(in the rows, 100 means zero)
The same turns and mirrors carry the whole set onto itself, and each row onto the other rows of its family. Which rows share a family with each named row? Give them in list order.
These 32 rows form 4 families of 8 rows each.
baviz: [95,111,103,96,55,79,109,87,78,117]
Rafuz: [75,87,113,90,109,55,87,94,59,107]
gega: [83,91,113,79,112,55,87,101,58,114]
fupaf: [58,111,110,89,99,95,89,127,101,113]
vido: [129,102,107,105,114,88,102,66,62,121]
Zigas: [58,102,112,79,105,91,94,108,120,114]
Pemuk: [131,109,113,98,101,86,101,66,62,118]
Dur: [104,122,111,94,102,95,93,129,82,145]
gese: [79,96,106,97,104,70,99,51,101,96]
ber: [106,125,100,99,101,124,115,88,111,122]
maku: [54,110,105,84,96,91,99,116,109,109]
siled: [87,88,103,92,105,79,92,54,100,87]
lafi: [55,112,100,83,110,85,95,114,112,111]
Tafu: [127,92,103,103,109,85,107,58,73,117]
Tinoz: [102,104,119,99,152,99,87,92,97,112]
Leg: [87,100,110,93,155,99,92,95,93,112]
vepuv: [79,91,118,84,111,63,72,101,60,113]
Vodal: [88,90,106,89,151,94,84,93,82,105]
kesol: [108,125,107,84,107,101,97,129,74,135]
gipu: [133,107,102,107,103,82,92,75,62,118]
Saf: [103,116,109,96,112,128,109,86,116,119]
gara: [97,114,107,103,56,86,112,91,92,126]
Bevi: [64,92,96,96,98,85,94,58,107,100]
pizer: [112,119,95,102,96,111,114,82,122,119]
bedu: [81,89,104,96,96,52,87,98,58,111]
Tuvos: [105,115,114,89,107,93,101,131,67,136]
nilo: [88,105,94,86,56,75,99,91,85,119]
Fofes: [95,104,111,91,155,98,88,83,90,119]
Mupa: [91,115,102,90,57,73,108,97,85,111]
kol: [103,130,101,103,100,117,109,79,117,116]
nosas: [77,96,99,101,103,85,100,51,104,94]
zatu: [120,112,117,96,110,94,101,127,67,130]

The rest of the family of maku: baviz, Rafuz, vido, ber, Leg, Tuvos, nosas
The rest of the family of Tinoz: Zigas, Dur, siled, vepuv, gipu, pizer, nilo
The rest of the family of zatu: fupaf, Tafu, Vodal, Saf, gara, Bevi, bedu

The same turns and mirrors carry the whole set onto itself, and each row onto the other rows of its family. Which rows share a family with each named row? Give them in list order.
These 40 rows form 5 families of 8 rows each.
pafon: [109,123,80,97,96,72,104,73,83,100]
lene: [100,79,76,66,89,98,119,94,111,108]
Sidi: [100,89,82,66,102,76,106,79,88,92]
sinet: [110,109,132,143,101,91,116,96,98,98]
tege: [99,114,64,99,81,105,127,85,109,110]
solig: [84,97,66,82,93,91,111,95,130,99]
bim: [92,75,120,122,87,110,101,125,123,91]
Ros: [113,83,92,70,94,68,103,88,80,98]
Tad: [111,74,144,112,108,84,107,105,101,96]
buvo: [92,72,112,109,97,125,97,118,122,91]
som: [96,87,68,69,80,83,105,96,112,102]
dig: [105,88,70,69,74,97,110,101,106,89]
Nibab: [89,117,64,111,94,81,113,87,104,124]
veko: [90,113,59,99,82,86,118,82,95,108]
Fiz: [105,122,85,105,104,75,124,66,88,106]
lak: [102,97,127,146,105,100,99,96,90,92]
fos: [104,92,86,65,117,88,98,88,103,91]
pura: [94,72,106,125,77,103,116,121,126,79]
gokeb: [107,67,121,106,87,113,112,124,122,98]
gepe: [105,97,134,141,103,94,98,108,92,97]
zupar: [93,99,128,146,110,87,100,93,95,106]
letab: [99,68,137,119,109,93,96,102,102,84]
dufol: [115,68,127,107,102,100,104,113,99,69]
silan: [108,113,83,93,118,78,100,81,77,116]
katim: [104,102,110,138,81,119,119,114,119,101]
ziv: [100,93,106,154,79,93,118,113,101,103]
sos: [90,62,117,120,87,111,100,118,120,94]
nufu: [106,114,86,106,88,58,113,75,80,103]
vir: [101,113,78,93,100,72,110,72,76,103]
Neso: [98,119,64,105,68,86,120,87,107,94]
Megak: [106,86,97,72,110,69,115,75,91,104]
Pof: [94,99,116,148,84,107,106,118,110,101]
melu: [104,94,88,69,100,65,100,79,94,91]
Nuf: [99,116,59,97,76,90,109,90,100,111]
vofu: [85,102,105,145,90,116,108,104,122,97]
Ref: [89,90,63,73,83,89,114,90,108,97]
sok: [103,74,139,115,106,97,92,115,103,84]
Rusa: [119,88,126,136,103,89,105,107,74,95]
rutap: [101,68,134,110,116,97,90,106,95,101]
duga: [94,91,108,148,85,118,105,113,108,102]

The rest of the family of sinet: lene, tege, Tad, Fiz, gokeb, katim, Megak
The rest of the family of Pof: Sidi, bim, veko, gepe, vir, Ref, sok
The rest of the family of pura: solig, Nibab, fos, dufol, silan, ziv, Rusa

The same turns and mirrors carry the whole set onto itself, and each row onto the other rows of its family. Which rows share a family with each named row? Give them in list order.
These 30 rows form 5 families of 6 rows each.
Befu: [93,134,74,99,105,139,100,120,91,124,86,40,80,115,121,64,113,61,105,155,78,122,73,140,94,97,117,133]
gal: [97,155,70,131,107,106,120,87,92,85,87,42,112,86,90,95,83,72,120,144,114,117,81,122,92,61,83,109]
fur: [104,155,71,113,118,121,106,102,92,73,111,47,94,107,77,90,103,103,88,131,135,98,70,132,108,68,88,88]
Sisi: [94,127,86,97,154,115,107,156,69,133,104,76,73,79,111,56,73,94,89,122,90,136,104,144,78,84,130,150]
Vanu: [116,144,85,105,110,133,102,101,79,124,78,68,62,106,114,65,84,54,103,132,82,142,72,140,89,83,89,144]
Pofu: [126,141,94,92,158,131,105,144,100,109,101,76,46,102,101,73,99,91,89,89,115,132,105,145,115,78,130,140]
Ziror: [137,148,72,113,132,151,105,128,94,92,90,49,86,106,69,65,103,93,110,123,131,136,98,138,128,48,120,112]
mizu: [126,143,107,110,129,109,126,134,85,112,84,74,49,75,117,86,77,60,86,99,89,145,97,137,94,89,121,161]
rano: [131,158,64,129,101,136,116,138,99,110,67,20,117,92,86,70,86,85,110,137,99,128,103,134,123,81,136,132]
zuf: [93,149,93,92,143,101,105,117,99,90,122,74,53,104,109,98,99,101,67,96,117,95,76,139,95,99,99,115]
gito: [132,162,66,140,104,111,105,148,91,103,76,83,103,113,75,58,98,84,102,152,112,127,102,151,135,52,125,129]
far: [90,154,72,129,106,110,112,136,60,94,113,41,120,71,76,75,73,106,82,157,115,105,82,127,91,63,94,104]
nezu: [123,151,88,109,123,120,113,156,101,127,78,47,73,89,117,76,82,81,85,105,78,128,108,142,112,111,146,158]
Dugiv: [110,140,70,123,120,139,110,141,57,109,99,45,112,79,78,44,80,95,111,162,112,137,94,138,92,51,123,121]
gen: [107,156,77,144,127,65,113,158,112,82,94,91,102,91,80,97,93,99,86,124,113,102,115,141,122,67,119,127]
Kon: [79,141,73,127,101,111,113,117,102,81,101,21,114,91,99,95,114,77,107,161,98,97,78,125,95,83,108,106]
gof: [107,155,92,136,127,82,142,120,98,73,93,49,100,56,93,117,76,79,103,111,121,119,106,120,98,66,114,126]
Tomo: [85,138,81,117,130,61,113,131,99,93,104,107,75,112,114,89,108,89,75,132,103,96,83,154,89,96,122,129]
Zeruz: [87,130,88,132,141,90,116,160,81,81,119,55,105,51,79,89,76,110,82,131,102,111,105,126,79,68,110,121]
Bamir: [133,144,67,124,110,135,120,109,87,111,58,48,102,90,81,71,77,64,116,131,107,153,93,127,107,55,107,133]
mut: [113,145,90,120,151,105,116,143,112,65,112,56,81,80,75,105,99,107,89,96,130,110,108,129,117,62,116,111]
Fode: [74,141,88,105,139,87,109,151,72,118,118,72,81,71,109,85,66,105,61,116,94,104,92,132,76,96,101,133]
damap: [90,155,109,116,127,80,124,112,91,87,114,68,60,71,125,110,82,69,90,112,97,109,85,133,79,96,96,137]
mar: [110,158,87,137,118,91,127,154,112,83,94,29,106,65,95,110,84,97,87,112,98,102,113,127,112,98,135,132]
vuz: [116,152,74,85,124,147,95,103,81,116,99,66,59,131,103,59,102,87,89,124,118,121,66,149,108,83,103,115]
miz: [111,142,70,112,107,107,105,122,77,113,87,100,76,134,108,51,113,74,91,160,102,120,69,163,101,83,126,129]
Nire: [117,159,85,118,131,89,108,160,95,121,87,108,67,111,110,68,93,83,88,120,102,122,111,160,123,81,139,153]
mopid: [71,134,97,106,123,95,111,135,105,98,113,47,70,88,129,102,111,74,82,129,78,97,82,132,82,114,117,134]
Zodam: [97,152,70,95,118,136,102,133,50,146,99,63,88,98,109,41,70,90,90,149,103,130,82,145,89,78,114,134]
Gekov: [99,140,62,138,103,82,110,121,94,75,93,83,111,115,79,80,113,92,89,164,114,100,74,145,102,68,106,104]

The rest of the family of Zodam: Sisi, far, Dugiv, Zeruz, Fode
The rest of the family of damap: gal, Vanu, mizu, gof, Bamir
The rest of the family of Pofu: fur, Ziror, zuf, mut, vuz

